128 stands for zero in the data rows.
Here are some points, each followed by its number:
array([ 84, 176,  84, 120, 103, 149,  79, 137,  47, 176, 167, 145, 136,  98, 223, 112, 120, 255, 108, 205, 110, 192,  64, 121,  80, 129, 127, 128, 128, 128, 128, 127]) 0
array([ 85, 125, 101, 104, 117, 120, 137, 181,  96,  57, 116, 132,  70,  78, 143,  91, 106,  43, 163, 127, 132,  78, 114, 126, 129, 129, 127, 128, 128, 128, 128, 127]) 1
array([ 83, 118, 162, 114, 128,  67, 133, 204, 163,  81, 162, 103,  77,  58, 121, 140, 100,   0, 136, 118,  81, 121,  68, 140,  91,  81,  60, 153,  50,  80,  63,  35]) 2
array([123, 122,  61,  67,  62,  78,  63, 116,  80, 104,  37, 134, 114, 103, 133, 117, 147, 108, 127, 127, 131, 127, 128, 126, 129, 129, 127, 128, 128, 128, 128, 127]) 3
array([169, 132, 125,  90, 145, 156, 157,  80,  94, 179, 183, 104, 114, 168,  98, 132,  73, 186, 155, 130,  66,  92, 130,  93, 107, 111, 178, 138, 191,  91, 161, 104]) 4
array([ 83, 131, 107, 171, 175, 159,  53, 196, 120, 131,  69, 102, 201, 153, 207, 149,  94, 123, 154, 133, 124, 187, 121, 158, 157,  82,  77, 142,  55, 154, 107, 111]) 5
array([116,  96, 126, 136,  79, 171,  64, 126, 111, 189, 120, 105, 133,  71, 139,  96, 121, 255, 116, 144, 157, 151,  90, 122, 134, 153, 119,  95, 130, 163, 133, 200]) 6
array([174, 155, 116,  87, 121, 131, 109, 126, 145,  94, 130, 109, 120, 171, 151, 107, 140, 147, 125, 156, 146, 169, 118, 128,  89,  82, 165, 126, 128, 128, 128, 127]) 7
array([123,  95, 139, 118, 158, 154,  46, 117, 134, 137, 190, 132, 179, 108, 185, 128, 168, 247, 168, 143, 167, 120, 128, 201, 161, 157, 106, 159, 160, 196, 169, 171]) 8
array([ 62, 169, 115,  96, 112, 106, 102, 126, 112, 123, 120, 121, 162, 182, 197, 133,  73, 175, 147, 143, 119, 127,  28, 143,  51, 101, 153,  42, 178, 104, 142, 122]) 9
array([169, 120, 141, 130, 115, 204, 172, 157, 194, 255, 235, 145, 145, 238, 197, 117, 122, 163, 147, 185, 115,  97, 134, 126, 129, 129, 127, 128, 128, 128, 128, 127]) 10
array([ 88, 154,  95, 239, 137, 134,  73, 103, 112, 140, 131, 111, 140, 117, 129, 118, 172, 198, 115,  94,  95, 150, 144, 151, 148,  88, 140, 154, 170, 123, 167, 108]) 11
array([153, 142, 184, 180, 160, 165, 161, 164, 141, 217, 133,  58, 184, 212, 150, 169, 144, 252,  95, 159, 154, 255, 112, 190, 169, 203, 156, 115, 246, 101, 181, 245]) 12
array([189, 111, 176, 149, 150, 163, 104, 173, 142, 195, 118, 100, 173, 151, 153, 151, 190, 212,  69, 151, 129, 177, 120,  82, 142, 169, 128, 127,  89,  89, 104, 187]) 13
array([126, 142, 127,  37, 151, 129, 131, 116,  44,  64,  52, 172, 106, 152, 127,  92, 103, 147, 146, 127,  88, 126,  86, 129, 104, 121, 169,  75, 134, 122,  50, 190]) 14
array([165, 110, 149, 129, 129, 148,  72, 199,  82, 138, 129, 180,  82, 151, 158, 142, 102, 255, 200, 127, 131, 127, 128, 126, 129, 129, 127, 128, 128, 128, 128, 127]) 15
array([120, 151,  64, 148, 149, 136, 118,  97, 120, 221, 198, 182, 162, 105, 134, 144,  68, 119,  52, 133, 110, 150, 143,  87, 121,  94, 162, 141, 125,  84, 134, 101]) 16
array([152, 194, 172, 144, 159, 209, 158, 173, 145, 254, 168, 110, 205, 210, 120, 167, 150, 232, 154, 138, 177, 152, 120, 128, 117, 128, 196, 108, 155, 114, 160, 188]) 17
array([120,  96, 114, 162, 108,  91, 124, 152, 154, 179, 194, 172, 156, 177, 152, 177, 105, 218, 117, 125, 165, 125, 131, 131, 129, 129, 127, 128, 128, 128, 128, 127]) 18
array([ 92, 110, 155, 185, 150,  36,  73, 155, 118,  43,  14,  95, 191,  33, 122, 162, 102,   0, 116, 103, 121,  82, 134, 136, 118, 132, 103, 174, 102, 124,  94,  47]) 19
array([122, 100,  96, 100, 101, 171, 126, 154,  89, 143,  83, 182, 134, 136, 128, 133,  97,  47, 181, 142, 167, 157, 139, 119,  58, 148, 134, 178, 132, 167, 115, 142]) 20
array([215,  92, 180,  70, 162, 171, 137,  99, 143, 141,  58, 170,  77, 136, 107,  92, 141, 156, 113, 155, 122,  56, 165, 143, 115, 156, 154, 162, 131, 119, 130, 127]) 21
array([133, 145, 188,  89,  99, 167, 118, 155, 134, 253, 139, 148, 145, 224, 144, 173, 121, 252, 151, 168,  89, 129, 152, 109, 147, 175, 207, 144, 176,  74, 128, 127]) 22
array([147, 150, 199,  93, 138, 134, 169, 134,  97, 162, 148, 160, 136, 166, 138, 153, 169,  48, 178,  98, 116,  66, 105, 130, 165, 183, 135, 129, 139, 135, 176,  99]) 23
array([153,  97, 144, 225, 149, 174, 117, 108, 202, 145, 141,  29, 129, 133, 128, 105, 135, 219,  95, 114, 130, 221, 212, 158, 185, 114, 127, 128, 128, 128, 128, 127]) 24
array([101, 110, 154, 105,  86, 100,  66, 161, 110, 140, 102,  97, 174,  68, 168,  86, 106, 185,  95, 176, 111, 125,  58, 145,  85, 113, 186,  94,  51, 116,  91, 187]) 25
array([ 69, 133,  97, 226,  81,  68, 114, 133, 145,  27,  78,  83, 157, 117,  60, 163, 100,  65,   7, 107, 157, 109, 149, 160, 132, 151,  65, 218, 156, 123, 122, 104]) 26
array([ 95, 113, 109,  91,  39,  97, 100, 159,  85,  58,  80, 147, 165, 130, 169,  67, 125, 130, 124, 158, 167,  84,  70, 126,  68,  74,  80,  72,  56, 124,  19, 153]) 27
array([133,  95, 138,  93, 160, 137, 150, 102, 149,  51, 121, 118, 130, 120, 130,  53, 140,  18, 133, 121,  83,  91, 153, 127, 131, 114,  57, 196,  55, 140, 138,  32]) 28
array([234,  99, 196, 131, 148, 202, 133,  84, 146, 166, 188, 126, 153, 160, 156, 187, 103,  53, 197, 104,  74,  34,  85, 131, 132, 118, 134, 155, 164, 169, 146,  70]) 29
array([108,  51, 124, 105,  87,  43,  68, 133, 174,   1, 141, 114,  96,  85,  84,  79,  76,   0,  95, 185, 133, 138, 112, 119, 162,  47,  92, 107,  79, 113, 101,  99]) 30
array([189, 133, 218,  93, 210, 118, 195, 169, 195, 255, 194,  95, 188, 203, 130, 215, 137, 211, 153, 170, 126, 220, 219, 163, 255, 117, 167, 104, 160, 118, 172, 187]) 31
array([117, 169, 129, 255, 147, 154, 160, 141, 135,  61, 130, 138, 157, 119,  88, 184, 119,  87,  58, 153, 140, 106, 140,  96, 159, 111, 140, 183, 200,  92, 102, 154]) 32
array([161,  66, 155,  62, 126, 143, 143, 131, 104, 174, 140,  22,  81, 136, 118, 143, 138,   0, 166, 171, 139, 100, 141,  46, 150, 140,  57,  53,  29, 104,  55,  81]) 33
array([141, 167, 149, 120,  96, 124, 127, 116, 133, 172, 204, 166,  89, 148, 128, 149,  99,  85,  89, 117, 103, 151, 139,  92, 149, 187, 110, 130, 120, 162, 129, 195]) 34
array([138, 151, 148, 116,  80, 182, 171,  77,  86, 158,  63, 162,  89, 201, 143, 136, 118, 201, 162, 108, 116,  74, 132, 126, 145, 129, 154, 109, 179,  89, 168, 162]) 35
array([122, 117,  86,  77, 127, 117, 143, 142, 119,  90,  55, 104, 102,  78, 117,  83, 116, 195, 105,  77, 141, 190,  99, 101, 103, 116,  70,  84, 107, 145,  11, 186]) 36
array([207, 158, 147, 125, 125, 191, 175, 156, 115, 229, 196, 126, 111, 185, 178, 128, 132, 237, 139, 171, 115, 154, 131, 120, 169, 105, 155,  63, 157, 128, 139, 152]) 37
array([124,  96, 149, 173, 165,  52, 103, 161, 146,  19,  82,  61, 143,  55,  54, 101, 110,  14,  90, 101, 131, 143,  40, 149, 107,  90,  97, 156, 149, 122,  40, 163]) 38
array([ 77, 123,  92,  87,  88, 128, 138, 142, 106, 133, 182, 166, 123, 124, 158, 144,  87,  62, 129,  87,  72, 107,  46, 126, 129, 129, 127, 128, 128, 128, 128, 127]) 39
array([153, 140, 151, 133, 117, 102, 125, 113,  95, 169,  65, 222,  95, 116,  99, 196, 187, 124, 130, 140, 114, 148, 159, 157, 137, 118, 126, 193,  87, 167,  71, 130]) 40
array([105, 137, 120,  54, 169, 122,  88, 195,  91,  72, 147,  81,  85, 194,  99,  92, 107,   7,  57, 127, 137,  85,  48,  56,  88, 147, 146,  71, 114, 142,  63,  96]) 41
array([118, 174, 106, 162, 151, 185,  30, 149, 138, 151, 156, 181, 113, 102, 166, 138, 144, 255, 156, 133, 137, 184,  90, 146, 130, 100, 189,  87, 115, 140, 187, 219]) 42
array([170, 133, 145,  83, 100, 126, 144, 116,  79, 130,  42, 118,  99, 138, 136,  86, 161, 194, 156, 119, 139, 118, 146, 141,  50, 113,  89,  82, 168, 117,  71, 149]) 43
array([121,  76, 162,  97, 131, 129, 147, 142, 134,  62,  87, 133, 111,  92, 106,  45, 139,   0,  97, 117, 102,  66,  94,  97, 133, 121, 127, 128, 128, 128, 128, 127]) 44
array([ 70, 208,  59, 255, 133,  44, 110, 143, 211,  85, 143, 161, 126,  92, 143, 126, 159, 153,  78,  91, 152, 183, 127, 169, 103, 107, 136, 165,  92,  85, 102,  96]) 45
array([ 90, 161,  89, 255,  83, 140,  69,  83, 141,  88,  75,  82, 110,  91, 156, 136, 111, 200, 144, 108, 139, 191, 167, 190, 146, 117,  73, 130, 142, 144, 100, 138]) 46
array([192, 116, 151, 166,  84, 183, 105,  51, 193,  85,  61, 114, 133, 130,  56,  74, 146, 233, 124, 106, 112, 124, 111, 198, 103, 117, 173, 119,  81, 116, 174, 173]) 47
array([148,  52, 145, 150, 190,  74, 138, 120, 106,  80, 100, 123, 149,  14, 122, 104, 151,   0,  87,  78, 141,  97, 145, 119, 211, 174,  85, 173,  86,  86, 111,  16]) 48
array([125, 136, 183,  33, 179, 138, 183, 145, 174, 181, 173,  94,  92, 158, 169,  87, 157, 119, 156, 143, 177, 188, 129, 121, 188, 162, 118, 111, 131, 120, 178, 178]) 49
array([125, 158, 148, 159, 108, 156, 149, 165, 199, 233, 173, 146, 141, 139, 133, 153, 202,  90, 139, 192, 138, 200, 134,  95, 210, 155, 137, 223, 190, 137, 223, 122]) 50
array([133, 128, 204, 209, 166, 141, 157, 134, 235, 191, 209, 137, 195, 151, 116, 126, 153, 176, 124, 141, 130, 182, 212, 136, 244, 216, 118, 206, 165,  97, 229,  83]) 51
array([ 95, 123, 129, 255, 124, 146, 131, 114, 178,  88, 112, 131, 196,  77, 106, 106, 124, 222,  57, 100, 164, 167, 156, 205, 172, 129, 127, 128, 128, 128, 128, 127]) 52
array([117, 142,  86, 117, 131,  52, 121, 114,  82,   3,  35, 106, 113,  99, 106,  91,  99,   0, 126,  95, 127, 158, 127, 167, 129, 129, 127, 128, 128, 128, 128, 127]) 53
array([109, 111, 153,  97, 124, 127, 109, 101,  62, 140, 188, 205,  86,  89, 136, 119,  83, 160, 115, 128, 126,  89, 176, 103, 155, 163, 129, 104, 157, 103, 118,  65]) 54
array([ 69, 123, 100, 100, 109, 135, 121, 144,  74, 145,  90, 154, 122, 130, 176, 168,  61, 255, 151, 176, 181, 168, 154, 123,  19, 137, 206,  68, 186, 159,  80, 192]) 55
array([154, 172,  89,  77, 103,  62,  85, 166, 105,  74, 128, 165, 109,  84, 169,  60,  86,  86, 132, 123, 133, 108, 118,  99, 117, 131,  82, 108,  73, 127,  79,  91]) 56
array([119, 144, 148, 123,  97, 144,  83,  79, 102, 109, 146, 124,  62, 166, 120, 159,  80, 119, 119, 107, 127,  49, 164, 119, 129, 161, 120, 152, 119, 151, 107,  87]) 57
array([148, 108, 166, 226, 133,  70, 187, 192, 138, 219, 189, 128, 206, 130,  75, 205, 192, 255, 114, 130, 191, 245, 192, 169, 160, 118, 166, 128, 128, 128, 128, 127]) 58
array([123, 156, 165, 155, 139,  91, 147, 144, 158, 218, 163, 229, 229, 166, 150, 139, 113, 255, 144,  55, 136, 233, 130, 142,  94, 124, 200, 155, 202, 127, 141, 178]) 59
array([134, 123, 123,  76, 100,  74, 113, 132,  84,  80, 125, 164,  48, 135, 147,  47, 162, 131, 156,  84,  83, 200, 113, 129, 110,  72, 141, 102,  65, 156,  82, 165]) 60
array([118, 127, 103,  91, 133, 127,  72,  84,  61,  93, 100, 169,  81,  90, 113,  78, 103,   1, 178, 113,  97, 115, 139,  95, 112, 127,  46, 152,  84, 129, 124,  50]) 61
array([107, 164, 199,  85, 147, 121, 140, 147, 123, 133, 104, 106, 152, 150, 149, 196, 160,  53, 146, 132,  96, 158, 130, 152,  90, 122,  93, 158, 176, 135,  89, 138]) 62
array([ 91, 138, 120, 135, 127, 168, 115, 156, 132, 224, 142, 171, 127, 168, 174, 182,  95, 145, 134, 176, 149, 126, 108, 154, 163, 167, 157, 106, 120, 157, 183, 150]) 63
Which three points above are nearest to each new point, looking only along the 5 directions in which the numbered points spread most? Their numbers follow each, nearest first.
array([115, 109, 111,  88,  82,  99,  92, 179,  81,  90, 118, 127,  86, 159, 195,  89, 129, 251, 170, 100,  96, 103,  95, 123,  56,  69, 128,  43, 190,  95,  79, 204]) 55 14 25
array([136, 139, 101,  81, 131, 106,  88, 124,  72, 134, 129, 191, 123, 125, 155, 149,  95, 134,  88, 113, 103, 107, 186, 144, 152, 104,  47, 157, 142, 127,  81, 182]) 20 40 7
array([179, 121, 126, 134, 159, 233, 135, 181, 159, 157, 223, 133, 185, 134, 118, 162, 127, 158, 145, 255, 222,  52, 138, 178, 207, 134,  84, 189, 191, 109, 187,  10]) 50 34 23
array([141, 162, 179, 119, 161, 121, 162,  98, 117, 145, 114,  84, 136, 146, 115, 196, 141, 255,  87,  74, 195, 143, 122, 191, 171,  89, 127, 128, 128, 128, 128, 127]) 8 13 24
array([ 59, 122,  71, 185, 138, 125, 125, 171, 191, 141, 213, 128, 177, 107, 128, 168, 115,   8, 106, 102, 180, 169, 148, 124, 158, 179, 123, 139, 119, 157, 129,  31]) 32 16 5
array([150, 164,  66, 181, 200, 109, 129,  30, 224, 115,  73,  71, 184,  97, 119, 107, 165, 172, 143,  82, 147, 109, 133,  89,  41,  80,  97, 114,  98,  61, 151, 113]) 40 46 32
array([135, 180, 108,  94, 138, 161, 147, 119,  65, 172, 133, 129,  82, 163, 139,  80,  98, 103, 163, 125, 106,  99,  98,  83,  98, 126, 183, 101, 105, 157, 120, 192]) 20 7 15
array([159, 148, 120, 196,  88, 204, 139, 161, 162, 255, 252, 143, 140, 133, 134, 206, 121, 191, 165, 161, 135, 126, 109, 123, 133, 126, 172, 148, 111, 159, 153, 132]) 63 18 10
array([156,  91,  97,  54, 160, 109,  93, 194, 148,  76,  69, 182, 146, 108, 212, 153,  92, 173, 153, 136, 103, 111, 183, 167,  75, 105, 132, 187, 130, 120, 196, 131]) 40 20 7
array([130, 131, 111, 174, 130, 191, 150,  75, 137,  85, 154, 120, 122, 126,  89, 128, 134, 133,  51, 151, 137, 115, 131, 133, 138, 126,  94, 163, 140, 121, 167, 142]) 40 32 11
array([168, 157, 175,  35, 117, 124,  95, 154,  64, 124, 156, 159, 179, 178,  94,  90, 145,   0, 128,  85, 117, 163, 128, 126, 129, 129, 127, 128, 128, 128, 128, 127]) 62 20 34
array([139,  91,  38,  93,  92, 138,  68,  77, 195,  47, 141, 133, 136, 103,  87, 101,  88, 132,  54, 105,  82, 135,  73, 117,  74,  77,  92,  83, 116, 115, 116, 136]) 3 60 56
array([123, 152,  89, 165, 123, 123, 123, 151, 104,  69, 114, 133, 198,  85, 112,  91, 137, 188, 186, 144, 152, 120, 133, 122, 129, 129, 127, 128, 128, 128, 128, 127]) 40 7 11
array([ 81,  57,  52, 192,  88,  42, 121, 150,  66,   0,  95, 123, 136,  93,  74, 176, 161,   0,  92,  99, 147, 109, 164, 106, 129, 129, 127, 128, 128, 128, 128, 127]) 19 53 30
array([ 96, 171, 123, 255,  81, 101, 161,  54, 186, 121, 136, 123, 156, 159, 114, 106, 146,  64,  65, 110, 175, 135, 193, 187, 114, 126, 132, 133, 168, 148, 130,  94]) 32 11 26
array([106, 142, 168, 175, 100, 136, 214, 144, 234, 168, 186, 138, 193, 145, 109, 183, 196, 255, 163, 172, 100, 245, 141, 103, 136, 123, 180, 214, 151,  80, 166, 223]) 58 12 59
array([112,  93, 154, 196, 135, 101, 135, 149, 194, 190, 136, 106, 135, 201, 171, 150, 118, 191,  24, 125, 155, 219, 168, 182, 175, 180, 137, 255, 143,  99, 180, 157]) 58 24 51
array([115, 129, 223, 112, 104, 112, 152, 139, 124, 155, 148,  89,  88, 143,  79, 139, 127, 155, 148, 131,  96,  72, 148, 125,  99, 113, 181,  57, 130, 160, 143, 159]) 7 34 40
array([121,  20,  91,  49, 138, 118,  87, 148, 135,  72, 125, 106, 111,  73,  88,  57, 144,   0,  75,  65, 104,  72, 166, 117, 131,  88,  79, 124,  81, 121,  64,  29]) 44 28 30
array([110, 140,  97,  87, 163,  94, 160, 158, 138, 135,  69, 144, 147, 138, 152,  90, 140,  88, 102, 134, 143, 148, 154, 132, 123, 142, 130, 136,  98, 116, 115, 116]) 62 7 20
array([144, 107, 159, 121, 147,  56, 137,  99, 181, 106,  98, 150, 132,  96,  97, 156, 121,   0,  78, 110,  85, 108, 163, 126, 129, 129, 127, 128, 128, 128, 128, 127]) 28 44 48
array([ 91, 109,  93, 152, 101, 117, 134, 192, 107, 176, 164,  99, 146, 135, 135, 135,  94, 206, 131,  99, 131, 127, 128, 126, 129, 129, 127, 128, 128, 128, 128, 127]) 18 8 63
array([ 66, 128,  67, 158,  55, 160, 123, 162,  90, 169, 124, 141, 125, 186, 143, 167, 144, 229, 157, 209, 106, 161, 140,  99,  78,  83, 243, 106, 157, 137, 151, 218]) 42 0 55
array([100, 112, 113, 152, 178, 170, 130,  64, 191, 184,  80, 133, 128, 108, 131, 116, 175,  42, 141, 168, 117, 164, 112,  50, 138, 125, 119, 135, 110, 126, 102,  74]) 62 34 40
array([146,  78, 125,  17, 117, 156, 160, 133, 105, 111, 167, 127, 150, 161, 116,  98, 129,  35, 172, 186, 145,  28, 101,  93,  56, 123,  95,  20, 128, 128, 128, 127]) 41 33 20
array([154, 113, 134, 166,  64, 116,  59, 100, 163, 194, 117, 110, 186, 115, 110, 174, 129, 191, 121, 144, 110, 148, 148, 127, 119, 157, 178, 128, 171, 116,  94, 158]) 8 18 6
array([121, 133,  66, 133, 106, 107,  77, 205, 115, 163, 159, 137, 133, 159, 121, 130,  58, 255,  99, 167, 126, 129,  68, 124, 147, 105, 176,  79, 130, 119, 117, 153]) 0 42 9
array([ 93, 124,  67, 196, 126,  81,  68, 178, 158,  66, 111,  58, 153, 172, 132, 162,  73,  60, 120, 140, 137, 133, 106, 120,  71,  63, 119,  97, 146, 128, 116, 123]) 5 56 1
array([186, 135, 167, 112, 132, 206, 132,  78, 168, 212, 184, 166, 197, 185, 151, 129, 118, 167, 187, 148, 117,  73, 159,  98, 177, 166, 169, 210, 158, 153, 186, 123]) 4 22 10
array([117, 135, 104,  86, 161, 118, 147, 157, 100, 203, 116, 151, 100, 103, 152, 109, 134,  37,  86, 116, 127, 140,  81, 183, 165, 156,  40,  94, 175, 131, 117, 163]) 62 34 20
array([140, 151, 129,  79,  79, 119, 167, 126,  56,  82, 105,  97, 110, 161, 151,  89, 140, 113, 201, 141, 111,  79, 123,  92,  45,  52, 122,  60, 153, 177,  73, 223]) 14 60 43
array([127, 120, 138, 172, 136, 121, 129,  83, 155, 167, 137, 107, 156, 129, 115, 127, 146, 242, 114,  93,  88, 178, 179, 195, 134, 176, 127, 128, 128, 128, 128, 127]) 8 24 11
array([131, 125, 102, 129, 122, 130, 151, 115, 181, 189, 124,  56,  83, 150, 158, 204, 116, 255,  98, 204, 171, 223, 128, 109, 115, 113, 158, 106, 182, 118, 159, 170]) 13 8 59
array([205, 201, 127, 172, 124, 102, 121, 161,  77, 106, 173, 124,  86, 193, 107, 114,  58,  62, 110, 215, 101, 157, 143,  92,  49,  61, 127, 128, 128, 128, 128, 127]) 20 39 62
array([201, 192, 197, 118, 161, 208, 158, 127, 191, 232, 147, 152, 114, 182, 113, 152, 150, 255,  88, 154, 121, 134, 120, 121, 171, 155, 238,  83, 188, 157, 189, 105]) 22 17 37
array([193, 160, 121,  96, 167, 215, 181, 164, 147, 210, 255, 135,  89, 223, 127, 146, 165, 248, 174, 179, 163, 111,  98, 125, 143, 156, 172, 140, 156, 120, 166, 115]) 22 10 37
array([115, 177, 129,  80, 172, 175,  93, 139,  84, 191,  72, 155, 103, 140, 135,  94, 178, 243, 149, 166,  97, 125,  84, 126, 129, 129, 127, 128, 128, 128, 128, 127]) 15 6 7
array([137, 114, 106, 105,  97,  92,  83,  78,  82,   0, 127, 157, 158,  97,  82,  95,  70, 127, 127, 127, 131, 127, 128, 126, 129, 129, 127, 128, 128, 128, 128, 127]) 3 1 53
array([107, 144, 194, 117, 186, 151, 181, 128, 213, 195, 154,  55, 149, 127, 124, 175, 210, 247, 142, 185, 178, 249, 147, 122, 206, 103, 174, 161, 167, 170, 177, 187]) 12 58 13
array([143, 103, 133, 122, 133, 197, 178, 136, 122, 190, 129, 135,  69, 186, 154, 208, 110, 116, 122, 137, 111, 110,  81,  68, 131, 135, 216, 120, 142, 103, 185, 210]) 4 63 34
array([167, 177, 198,  58, 152, 211, 162, 121, 131, 191, 101, 202, 103, 246, 113, 117, 127, 179, 104, 172, 123,  90, 192, 110, 115, 123, 168,  86, 171, 122, 139, 140]) 4 35 22
array([148,  90,  64, 219, 138,  98,  96, 137, 152, 157, 167, 136, 168, 146,  71, 214, 118,  70, 103, 107,  73, 184, 129, 136, 169,  60,  96, 239, 125, 127, 185,  46]) 32 16 50
array([128, 127, 143,  66,  92, 169, 146, 125,  92, 120, 129, 153,  64, 150, 134,  99, 117, 159, 106, 150, 166, 117,  90, 117,  67, 140, 151,  22, 146,  92, 134, 170]) 14 43 7
array([117, 107, 127, 100,  80, 146, 105,  64, 136, 179, 120, 158, 115, 138, 162,  85,  91, 160, 109, 117, 137, 119, 162, 111, 156, 143,  83, 131,  99, 178, 222,  81]) 54 40 57
array([141, 102,  86, 207,  92, 142, 177, 181,  72, 104, 185,  64, 170,  81, 137, 106, 154, 176, 221, 131,  85, 109, 204, 126, 136, 155, 180, 172, 136, 125, 226,  91]) 40 11 32
array([115, 115,  95, 116, 150, 146, 137,  62, 107, 196, 132, 130, 175,  87, 176, 134,  87, 208, 126,  74, 104, 107, 185, 125, 214, 206, 113, 156, 127, 123, 152, 162]) 8 40 4
array([108, 138, 152,  67, 169, 108, 117,  38,  74,  36,  86, 134,  85, 101, 103,  73, 163,  34, 164, 119, 107,  92, 131,  96, 152, 150,  58, 181,  82, 154,  88,  73]) 44 28 61
array([124, 120, 127,  70, 174, 163, 131, 118,  87, 147, 112, 161,  45, 154, 102, 160, 127,  62, 187, 159, 111,  91,  41, 131,  69, 120, 141, 101, 147, 135,  98, 145]) 20 39 54
array([121, 172,  84, 178, 118,  99,  62,  77, 128,  66,  84, 104, 101,  51,  97,  86, 111,  69,  81,  92,  99,  80, 145, 129, 145, 131,  37, 170, 116, 137,  90,  31]) 19 53 26
array([ 71, 129, 189, 159, 136, 140, 121,  81, 154, 113, 118, 153, 119, 103,  97, 161, 140, 134, 122,  79, 140,  98, 116, 152, 111, 163, 131,  83, 115, 127,  76,  88]) 40 20 57
array([ 88, 124, 157, 209, 148, 110, 133, 151, 218, 160, 183, 112, 142, 123,  95, 149, 119, 107,  81,  79, 131, 127, 128, 126, 129, 129, 127, 128, 128, 128, 128, 127]) 32 5 62
array([165, 149,  75, 231, 163, 114, 112, 160, 194, 157, 174,  98, 148,  96, 118, 158, 193,  89,  78, 118, 154, 192, 147, 158, 191, 121, 137, 165,  85,  84, 162,  60]) 32 50 5
array([187, 158, 158,  49,  75, 173, 156, 166,  77, 115, 160, 144, 132, 161, 143, 125, 111, 121, 202, 195, 118,  41,  54,  61,  68,  97, 161,  39,  27, 116, 140,  89]) 20 39 14
array([159, 155, 190,  59, 159, 189, 131,  17, 100,  55,  43, 169, 108, 173, 140, 116,  95, 155, 193, 127, 131, 127, 128, 126, 129, 129, 127, 128, 128, 128, 128, 127]) 21 43 35
array([ 83,  81, 148, 229, 155, 170, 195, 128, 178, 164, 127, 124,  99, 112,  82, 145, 152, 174,  74,  88, 176, 158, 126, 171, 111, 140,  97, 145, 153, 121, 124, 164]) 24 11 52
array([174, 147, 146,  57, 163, 165, 158, 101, 111, 107, 103, 138,  83, 157, 168, 149, 192,  88, 153, 188,  99,  28, 138,  80,  89, 122, 170,  98, 136, 104, 127,  81]) 23 57 20
array([155,  98,  87,  97,  72, 100,  94, 166,  86,  57, 174, 100, 126, 101, 109, 161, 144,   0, 159, 179,  93,  96,  82,  74,  85, 109,  81,  92,  81, 171,  98,  79]) 41 1 56
array([173, 109, 223, 113,  47, 189, 173, 170, 162, 160, 121, 130,  99, 100, 114, 147, 123,  88, 135, 158, 114, 179,  31, 131, 163, 117, 148, 127, 160,  96, 138, 137]) 62 34 49
array([134, 151, 191, 164, 149, 181, 183, 197, 226, 227, 187, 101, 164, 150, 131, 165, 205, 190, 130, 195, 111, 173, 126, 109, 231, 167, 200, 165, 169, 103, 170, 198]) 31 17 50
array([143, 124, 138,  76, 161, 122, 152, 107, 140, 188, 161, 182, 119,  96, 130, 154, 139, 255, 103, 147, 116, 156, 123, 168, 131, 131, 103, 101, 178, 199, 136, 101]) 8 15 18
array([161, 113, 195, 179, 126, 131, 208, 134, 177, 131, 118,  39, 104, 185,  92,  69, 174,  52, 176, 111, 100,  77, 127,  94, 126, 176,  71,  94,  84, 113,  80, 135]) 62 44 33
array([ 84, 127, 129, 160, 129, 150, 152,  88, 169,  96, 122,  76, 142, 112, 132,  97, 178, 127, 127, 127, 131, 127, 128, 126, 129, 129, 127, 128, 128, 128, 128, 127]) 40 62 7
array([133, 122, 217, 255, 165, 127, 222,  70, 198, 226, 176, 184, 131, 189, 167, 198, 188, 192,  62, 123, 114, 162, 184, 155, 237, 177, 121, 243, 212, 170, 190, 177]) 51 50 58
array([126,  81, 115, 133, 103,  74, 161, 187, 156,   0,  95, 101, 145,  98, 120,  95,  65,   0, 108,  71,  72, 108, 118, 155, 127,  84,  49, 144,  33, 115,  72,  70]) 30 19 38
array([172, 195, 197, 181,  98, 208, 166, 123, 121, 151, 202, 124,  94, 166, 139, 136, 100, 195, 121, 108, 170, 144, 125, 195, 120, 175, 102, 146, 201, 147, 203, 189]) 8 22 18
array([117, 145, 100, 181,  77, 143, 143, 128, 122, 204, 172, 112,  70,  88,  63, 137, 125, 242, 185, 167, 150, 130,  78, 132, 115, 205, 211, 118, 181, 120, 183, 153]) 8 15 18
array([ 90, 112, 166,   3, 193,  82, 153, 155, 137, 141,  70,  83, 121, 163, 170,  90, 164, 168, 134, 164, 108, 168,  84, 138, 165, 143, 185,  80,  78, 112, 120, 169]) 7 49 60
array([ 97, 123,  58,  89, 110, 101,  80, 154,  76,  84,  80, 158, 180,  61, 201, 144, 112, 211, 163, 121,  89, 145,  64, 126,  51,  71, 113,  60, 133, 137, 106, 203]) 25 9 55
array([151,  82,  76,  70, 185,  95, 142, 153,  89, 121, 117, 169, 114, 148,  66, 144, 119,  27, 165, 201, 125,  57,  96, 101,  97, 102, 113,  88,  59,  97,  74,  60]) 41 1 44
array([148, 102, 120, 142, 164, 156, 140,  77,  99, 208, 111, 167, 108, 125, 157, 127, 101, 166, 172, 130, 117,  73, 128, 126, 129, 129, 127, 128, 128, 128, 128, 127]) 4 54 35
array([143, 152, 151, 137, 151,  86, 107, 101, 150,  70,  97,  95, 144, 139, 113, 118, 101, 206,  75,  77, 131, 152, 149, 162,  39, 116, 133, 159, 150, 110, 124, 115]) 46 40 11
array([210, 185, 166, 151, 129, 223, 110, 102, 180, 167, 153, 135,  38, 228, 112, 108, 149, 137, 142, 167, 142,  47, 148, 157, 166, 190, 178, 145, 162,  95, 181, 155]) 4 35 21
array([121,  57, 149, 129, 100, 104, 135, 157, 125, 201, 231, 154, 146, 103,  92, 123,  67, 106,  97, 124, 162, 174, 124, 118, 184, 114, 129, 162, 118, 120, 135,  61]) 34 16 62
array([159, 163, 134, 102, 173, 192, 161, 159, 129, 255, 132, 176, 112, 175, 127, 165, 149, 248, 121, 152, 121, 145, 105, 160, 168, 183, 148, 106, 166, 188, 255, 171]) 22 37 17
array([153,  48, 144,  29,  98, 129, 131,  96, 109,  49,  59, 100, 144, 126, 172, 121, 232,   0, 134,  60,  43, 117, 166,  55, 148, 168, 120, 144,  32, 144,  47,  35]) 44 28 61
array([111, 102, 101, 158, 146, 104, 139,  77, 218, 175, 127, 162, 123, 115, 140, 104,  95, 216,  72, 126, 131, 127, 128, 126, 129, 129, 127, 128, 128, 128, 128, 127]) 8 11 40
